In the data rows, the value 128 means zero.
Here are some rows, each followed by its group. Groups can overlap.
[ 88 188 135 109 110 119 101  93 104 151 218 198 114 170 187 109] 0
[157  85 130 121 135 106 122 181 131 141 115 130 119 107 104 162] 1
[168 103 148 161 184 114 107 166 156 143 116 110 125 108 106 161] 1
[170 187 201 220 140 113 101  95 239 128 116 160 204 108 166 143] 2
[153 163 189 190 138 115 102 106 191 120 111 147 190 107 122 151] 2
[168  93 137 148 190 118 125 179 149 149 118 113 118 104 104 167] 1
[144 165 172 167 126 120  99  97 170  98 117 166 178 105 140 145] 2
[173  98 153 168 211 111 111 172 162 151 121 123 138 113 101 170] 1
[133 110 122 108 125 119 119 137 113 103 115 123 112 111 104 142] 1
[141 111 126 112 107 115 125 137 116 118 119 107 116 106 120 144] 1
[ 73 159 101 105 109 193 157  98 116 179 160 117 114 190 128  74] 0
[ 95 110  87 111 112 182 179 129 106 143 116 125 108 165 120  83] 3
[185  75 146 165 206 109 125 199 167 170 110 123 119 108 109 174] 1
[161 100 147 154 178 119 114 162 151 135 118 114 121 110 100 160] 1
[173  69 135 144 205 112 126 194 141 152 113 114 117 110 110 174] 1
[ 83 167 119 107 109 152 130  93 105 171 204 133 117 168 142  97] 0
[146 147 170 177 155 109 104 100 174 119 118 126 206 114 113 137] 2
[129 120 110 113 116 108 124 137 104 109 125 127 117 118 139 135] 3
[156 132 157 159 163 110 107 115 153 131 121 110 170 110 109 146] 2
[153  93 136 135 183 115 120 157 122 126 113 121 128 107 113 154] 1
[ 99  95  71 110 105 161 194 160 106 145 114 117 117 164 138  88] 3
[151 166 174 174 129 106 102  98 180 111 125 141 164 114 124 141] 2
[143  86 106 116 107 113 143 167 116 120 122 126 118 111 127 139] 1
[121 117 117 111 110 111 130 127 103  99 120 120 119 113 117 130] 3
[149 137 166 161 163 109 106 110 153 120 121 116 177 102 109 147] 2
[101 108 100 114 114 135 156 139 109 120 121 112 118 144 136 111] 3
[218  80 194 245 255 112 120 211 233 207 129 111 217 107 102 190] 2
[119  98 105 110 112 110 150 166 102 109 122 103 123 128 134 121] 3
[130 134 128 108 101 108 100 113 108 102 118 119 115 110 109 148] 1
[ 47 201 111 105 112 184 149  92  97 255 255 132 106 242 190  47] 0
[160 159 182 191 160 109  97 107 188 130 116 113 192 109  96 141] 2
[101 146 104 112 108 156 147  98 105 134 114 107 112 157 123  91] 0
[132 109  93 104 115 113 158 165 104 113 121 112 109 126 135 128] 3
[ 99 114  91 110 108 154 176 143 113 142 115 108 114 164 142  87] 3
[120 143 149 128 107 109 101  92 131  93 132 159 140 103 131 135] 2
[145 150 162 154 123 109 101 102 154 111 121 116 133 100 110 138] 2
[113 151 127 111  96 120 106 101 106 112 130 111 119 129 124 124] 0
[106 126 100 105 106 149 149 121 104 127 124 113 117 138 128 105] 3
[118 179 153 127 103 117  90  96 145 103 168 207 117 126 190 130] 2
[ 97 125  86 111 110 148 164 130 110 124 121 113 122 162 147  89] 3
[128 144 156 122 113 113 103  97 129  90 119 128 118 117 125 140] 2
[111 171 151 121 113 114  97  95 128 101 159 181 109 134 172 128] 2
[133 167 176 175 113 107 103  99 167  96 119 202 176 106 162 145] 2
[157 106 149 158 188 120 112 155 150 131 115 114 145 111 106 163] 1
[197 140 200 252 207 112 104 140 244 180 111 108 240 107 108 162] 2
[152 107 135 135 140 109 114 148 135 136 115 114 115 110 108 151] 1
[144 104 139 135 158 111 106 132 128 116 118 119 129 110 108 157] 1
[134 122 123 105 112 110 111 128 111 119 114 114 117 108 119 143] 1
[126 156 142 115 107 117  99  90 131 102 113 140 116 115 147 132] 2
[114 158 126 109 109 124 107  89 100 125 144 118 118 130 135 124] 0
[161 156 184 186 153 111 100 107 186 126 122 119 179 106 110 143] 2
[ 73 156  91 103 114 197 172  98 104 178 139 119 118 187 128  67] 0
[115 150 140 115 111 119 100  96 117  95 141 149 115 128 147 127] 0
[150 103 110 111 110 107 123 159 113 120 122 116 115 118 110 146] 1
[164  93 130 139 173 115 119 180 141 141 120 117 126 107 100 167] 1
[118 137 118 108 107 125 125 102 101 105 112 116 112 123 118 124] 3
[133 131 132 113 126 108 102 119 117 107 118 119 110 100 115 145] 1
[140 170 182 170 112 115  95  98 173  96 116 168 163 107 153 140] 2
[174  74 128 117 122 114 134 189 131 148 116 117 110 106 107 155] 1
[127 122 129 116 107 113 125 126 108 107 117 114 111 112 124 136] 1
[ 92 133  89 111 107 169 173 121 106 139 119 122 110 164 144  78] 3
[141  91 114 104 117 116 140 168 115 108 122 115 111 111 118 147] 1
[148  82  95 110 109 116 165 188 109 145 116 123 108 114 144 142] 1
[158  97 131 148 163 112 118 170 144 138 118 117 116 106 110 161] 1
[ 91 124  95 106 111 165 160 123 106 138 120 117 114 153 135  97] 3
[129 158 150 137 111 113 101  95 132  96 126 128 113 108 136 135] 2
[121 124 123 109 117 114 117 120 104  96 118 114 113 113 121 128] 3
[143 108 128 112 109 111 116 131 115 120 112 120 117 107 101 147] 1
[122 160 144 126 109 120 107  98 136  91 135 157 117 125 145 131] 2
[141 130 138 125 135 115 102 118 119 106 114 115 127 103 114 146] 1
[131 154 163 143 119 107  98 103 144  98 119 152 156 109 126 142] 2
[106 217 169 121 111 112 104  98 165 115 196 244 111 165 254 111] 0
[ 56 192  89 113 106 193 160 100 112 247 255 115 119 239 163  53] 0
[135 126 134 121 120 112 105 115 110 106 113 113 116 107 108 143] 1
[178  74 121 122 112 111 130 197 140 165 122 116 112 106 103 161] 1
[145 121 149 137 144 113 107 121 135 116 113 120 130 109 103 150] 2
[ 99 171 138 106 116 122 103  98 120 105 197 204 114 147 187 121] 0
[144  89 120 112 113 116 135 167 117 114 116 114 114 108 103 145] 1
[127  94 107 108 108 116 149 170 113 109 117 115 115 116 117 131] 3
[109 129 109 110 111 140 132 111 106 116 115 118 116 126 117 112] 3
[ 59 180  95 103 111 193 153  91 101 219 226 108 113 210 139  61] 0
[120 142 123 109 107 111 106 103 110  98 117 115 116 114 115 127] 3
[133 167 162 143 116 110  96  95 156  93 125 175 145 109 166 131] 2
[167 108 152 151 177 110 109 149 149 135 121 113 133 108 106 160] 1
[ 81 162 103 109 113 167 144  94 110 179 174 121 121 188 137  77] 0
[ 80 225 159 109 109 112  98  96 154 150 240 255 111 181 255  99] 0
[108 114  92 111 116 121 163 155 109 114 121 116 126 158 149 106] 3
[ 88 156 122 103 109 154 119 102 110 144 179 128 116 150 122 108] 0
[ 98 115 101 100 112 169 157 118 112 132 115 116 113 140 113 105] 3
[143 102 128 122 145 115 121 153 118 114 115 112 109 111 102 150] 1
[ 85 154 107 113 110 171 142  93 103 173 155 115 109 171 126  83] 0
[193  94 160 180 203 118 112 181 186 161 115 121 136 113 103 173] 2
[156 123 142 145 191 110 101 133 135 123 106 122 162 103 104 153] 1
[200 141 212 255 232 117 116 141 243 169 116 110 255 110 110 165] 2
[106 115  90 110 109 148 170 131 101 135 119 114 111 157 137  93] 3
[195 149 224 255 244 117 101 120 251 160 116 112 255 111 109 165] 2
[130 113 121 116 136 110 113 128 111 108 119 122 116 102 113 142] 1
[122 128 132 110 122 107 102  97 108  97 125 110 127 109 104 142] 1
[121 154 142 123 119 112 101  96 128  92 127 140 115 111 148 129] 2
[120 174 158 123 108 112 102  96 141 101 150 183 122 128 182 128] 2
[ 27 129  23 111 107 255 255 119  99 252 115 116 122 255 167   0] 3
[107 122 113 117 110 152 140 110 110 125 124 112 116 134 113 117] 3
[131 156 154 147 106 113 101  90 141  92 118 175 136 111 155 136] 2
[107 131 100 111 117 146 143 106 100 116 111 114 115 142 127 108] 3
[ 93 163 121 111 112 134 119  96  98 152 196 151 113 165 139 110] 0
[107  92  84 106 120 144 196 166 105 133 121 114 116 162 140  93] 3
[113 133 116 112 106 134 123  97 110 106 118 116 113 125 119 123] 3
[130 155 163 146 107 113 104  98 134  98 123 180 160 104 139 139] 2
[135  96 110 109 112 117 136 162 107 118 115 111 111 110 110 137] 1
[139 115 139 122 142 117 105 126 122 112 122 111 111 107 105 149] 1
[141 117 134 130 135 117 109 126 126 120 124 117 116 113 116 149] 1
[121 124 121 115 109 115 113 110 105  93 119 111 120 110 108 136] 1
[139  60  88 105 117 113 176 213 115 128 119 117 110 115 131 133] 1
[145 137 149 150 149 117 107 112 140 113 114 116 162 109 111 137] 2
[163 121 163 174 191 110 109 137 162 139 114 117 187 104 111 159] 2
[127 139 138 111 107 110  99 104 113 100 124 116 115 107 103 140] 2
[148  87 116 106 131 109 130 167 114 115 119 116 111 109 109 148] 1
[109 126 102 104 107 118 145 130 107 115 106 113 117 146 142 106] 3
[115 117 105 112 110 144 142 114 108 110 120 113 109 133 117 106] 3
[170  97 152 153 175 120 113 167 149 144 124 121 118 109 101 173] 1
[138  89 107 117 111 109 136 159 107 109 113 113 113 106 107 143] 1
[179  75 145 172 219 111 119 194 159 165 118 115 123 105  98 176] 1
[ 99 158 125 108 111 133 111  88 111 136 153 113 121 147 120 117] 0
[129 124 120 108 130 115 119 130 108  98 123 115 110 108 105 143] 1
Which other group has its centre nearest to the centre of group 2?
1
Group 3 spreads out most along one direction. Which other group's direction of most spread is closest to that one?
0
Group 0 spreads out most along one direction. Which other group's direction of most spread is closest to that one?
3
Which group is second nearest to each row below, going by the average distance to the group's rows?
[159  86 116 113 103 110 138 188 120 144 117 110 118 109 115 150] >> 3
[ 15 112  18 106 112 255 255 131 111 255 106 118 123 255 158   0] >> 0
[102 178 137 113 116 111 107  96 120 128 181 174 119 150 178 117] >> 3
Which group is second nearest to each row below, going by the distance to the centre of the group?
[164 140 175 189 171 115 112 122 181 139 118 114 192 111 109 145] >> 1
Which group is second nearest to each row below, going by the distance to the group's nearest row?
[176 110 161 175 200 116 108 167 155 158 112 114 150 106 104 172] >> 2
[103 100  92 113 112 166 173 141 106 127 116 111 116 139 110 106] >> 0
[100 118  91 104 110 165 167 129 109 132 111 108 110 156 124  98] >> 0
Which other group has its centre nearest to the centre of group 0?
3
Which group is nearest to each row below, going by the average distance to the group's rows?
[ 60 136  66 108 114 217 212 106 101 188 116 110 115 217 151  36] >> 3
[112 169 142 102 107 112 105  96 124 105 182 198 114 142 176 129] >> 0
[ 86 138  84 107 110 194 182 107 104 164 116 116 108 178 135  70] >> 3
[ 82 213 139 104 109 111 106  96 121 173 232 219 108 194 238  92] >> 0
[ 93 126  95 103 110 189 163 106 109 146 117 117 112 162 114  82] >> 3
[151  88  98 112 114 112 150 174 112 139 121 107 121 111 144 137] >> 1
[160 102 155 153 169 113 109 158 146 134 127 116 121 106 101 163] >> 1
[112 238 195 152 117 118 101  91 215 122 204 255 117 162 255 119] >> 0
Which group is nearest to each row below, going by the distance to the group's nearest row?
[128 151 149 133 117 116  99 103 128  87 113 166 169 108 115 136] >> 2
[154  79 122 122 145 110 128 183 124 131 123 116 119 104 103 151] >> 1
[103 135 102 113 110 152 147 113 100 130 117 121 113 141 127 101] >> 3
[156 101 134 115 117 114 120 151 117 133 123 120 114 105 108 148] >> 1
[139 147 163 140 112 109 108  93 145  98 121 167 162 111 124 132] >> 2
[118 127 113 109 111 129 130 109 110 105 117 121 119 119 113 126] >> 3
[137  92  97 107 111 111 147 174 108 130 117 119 114 113 130 134] >> 1
[ 75 125  74 107 112 206 213 130 100 182 116 119 108 194 146  60] >> 0
Which group is nearest to each row below, going by the distance to the centre of the group?
[ 81 126  80 110 111 205 192 108 104 169 121 119 120 183 137  69] >> 3
[128 161 151 130 111 113 103  97 131  91 162 189 126 111 151 144] >> 2
